[[ 46.2 -39.5 -68.0  26.2  43.5  26.8]
 [ 57.4 -19.4 -42.2  15.3  53.6  42.4]]
:
[[ 57.4 -19.4 -42.2  15.3  53.6  42.4]
 [ 46.2 -39.5 -68.0  26.2  43.5  26.8]]

[[ 40.1 -12.9  14.4  33.3  10.6]
 [ 40.5 -14.3   3.4 -41.2  47.6]
 [-84.1  24.7   8.8 -34.4 -13.2]
 [-50.6  38.7 -39.4  48.1 -37.8]
 [ 85.6 -40.7  -1.6 -40.4  50.6]
 [-32.6  -4.1  14.2 -38.7  15.1]]
:
[[-32.6  -4.1  14.2 -38.7  15.1]
 [ 85.6 -40.7  -1.6 -40.4  50.6]
 [-50.6  38.7 -39.4  48.1 -37.8]
 [-84.1  24.7   8.8 -34.4 -13.2]
 [ 40.5 -14.3   3.4 -41.2  47.6]
 [ 40.1 -12.9  14.4  33.3  10.6]]

[[ -3.8 -45.3 -49.7  76.9  36.5]
 [  8.9  -7.1 -12.8  -0.5  -9.2]]
:
[[  8.9  -7.1 -12.8  -0.5  -9.2]
 [ -3.8 -45.3 -49.7  76.9  36.5]]

[[49.6 48.0 29.7 38.5 56.3 42.5 55.3 47.3]
 [33.2 43.5 54.2 62.5 34.6 37.1 25.3 38.8]
 [48.6 43.6 38.4 37.8 45.4 47.5 50.8 41.1]
 [41.9 42.9 49.9 44.7 37.9 44.1 39.9 34.8]
 [67.3 43.1 31.4 34.4 54.0 50.6 67.1 37.2]
 [37.4 38.2 63.8 62.9 26.8 32.8 19.5 38.2]]
:
[[37.4 38.2 63.8 62.9 26.8 32.8 19.5 38.2]
 [67.3 43.1 31.4 34.4 54.0 50.6 67.1 37.2]
 [41.9 42.9 49.9 44.7 37.9 44.1 39.9 34.8]
 [48.6 43.6 38.4 37.8 45.4 47.5 50.8 41.1]
 [33.2 43.5 54.2 62.5 34.6 37.1 25.3 38.8]
 [49.6 48.0 29.7 38.5 56.3 42.5 55.3 47.3]]

[[-65.9  69.8 -72.1 -38.1 -83.6]
 [-28.8  57.9 -88.6 -60.2 -90.5]]
:
[[-28.8  57.9 -88.6 -60.2 -90.5]
 [-65.9  69.8 -72.1 -38.1 -83.6]]

[[ 24.6  16.9   2.6  32.3  14.0  18.1  33.4  57.5]
 [  0.5   2.5 -26.7 -34.7  -7.9 -32.8  -6.8 -22.8]
 [-81.0  21.7  -1.9 -28.0  38.5 -14.9  14.6 -45.4]
 [ -2.3  -9.3   4.0  -5.4   0.1   1.0  -5.8 -10.2]
 [ 10.8  13.1  10.1  33.3  12.7  18.6  23.5  34.6]
 [-22.6 -10.5  -3.6 -19.1  -1.1 -13.9 -15.7 -45.6]
 [ 26.0 -21.3  -2.0  -5.5 -16.4   1.4 -12.8  15.0]
 [  1.4 -19.2 -12.3 -29.0 -20.9 -26.5 -30.3 -47.4]
 [ -9.9 -13.9  21.5  18.7   5.4  22.7  -6.6  -3.3]
 [-33.5 -29.6   5.4 -28.6 -14.0 -11.8 -43.2 -71.2]]
:
[[-33.5 -29.6   5.4 -28.6 -14.0 -11.8 -43.2 -71.2]
 [ -9.9 -13.9  21.5  18.7   5.4  22.7  -6.6  -3.3]
 [  1.4 -19.2 -12.3 -29.0 -20.9 -26.5 -30.3 -47.4]
 [ 26.0 -21.3  -2.0  -5.5 -16.4   1.4 -12.8  15.0]
 [-22.6 -10.5  -3.6 -19.1  -1.1 -13.9 -15.7 -45.6]
 [ 10.8  13.1  10.1  33.3  12.7  18.6  23.5  34.6]
 [ -2.3  -9.3   4.0  -5.4   0.1   1.0  -5.8 -10.2]
 [-81.0  21.7  -1.9 -28.0  38.5 -14.9  14.6 -45.4]
 [  0.5   2.5 -26.7 -34.7  -7.9 -32.8  -6.8 -22.8]
 [ 24.6  16.9   2.6  32.3  14.0  18.1  33.4  57.5]]

[[-10.1 -35.0  14.3   6.6 -52.7]
 [-16.8 -39.2  16.1   0.0 -52.6]
 [ 54.0   0.9  44.4  35.1 -29.4]
 [ 59.5  45.7  28.9  63.3  11.6]
 [-61.5  23.4 -23.8 -12.4  41.5]
 [-50.3 -36.9 -34.8 -49.2 -32.7]
 [ 66.0  51.5  31.8  66.8  29.4]]
:
[[ 66.0  51.5  31.8  66.8  29.4]
 [-50.3 -36.9 -34.8 -49.2 -32.7]
 [-61.5  23.4 -23.8 -12.4  41.5]
 [ 59.5  45.7  28.9  63.3  11.6]
 [ 54.0   0.9  44.4  35.1 -29.4]
 [-16.8 -39.2  16.1   0.0 -52.6]
 [-10.1 -35.0  14.3   6.6 -52.7]]

[[ 57.1  60.9 -26.8]
 [  5.5  -0.1  24.4]
 [ 62.6  65.3 -30.6]
 [ -6.8  -9.7  40.0]
 [ 48.3  52.6 -21.1]
 [ 56.5  50.8 -41.2]
 [  7.5  11.1 -56.9]
 [-15.1 -11.7 -20.1]
 [-13.0  -9.9 -21.0]]
:
[[-13.0  -9.9 -21.0]
 [-15.1 -11.7 -20.1]
 [  7.5  11.1 -56.9]
 [ 56.5  50.8 -41.2]
 [ 48.3  52.6 -21.1]
 [ -6.8  -9.7  40.0]
 [ 62.6  65.3 -30.6]
 [  5.5  -0.1  24.4]
 [ 57.1  60.9 -26.8]]
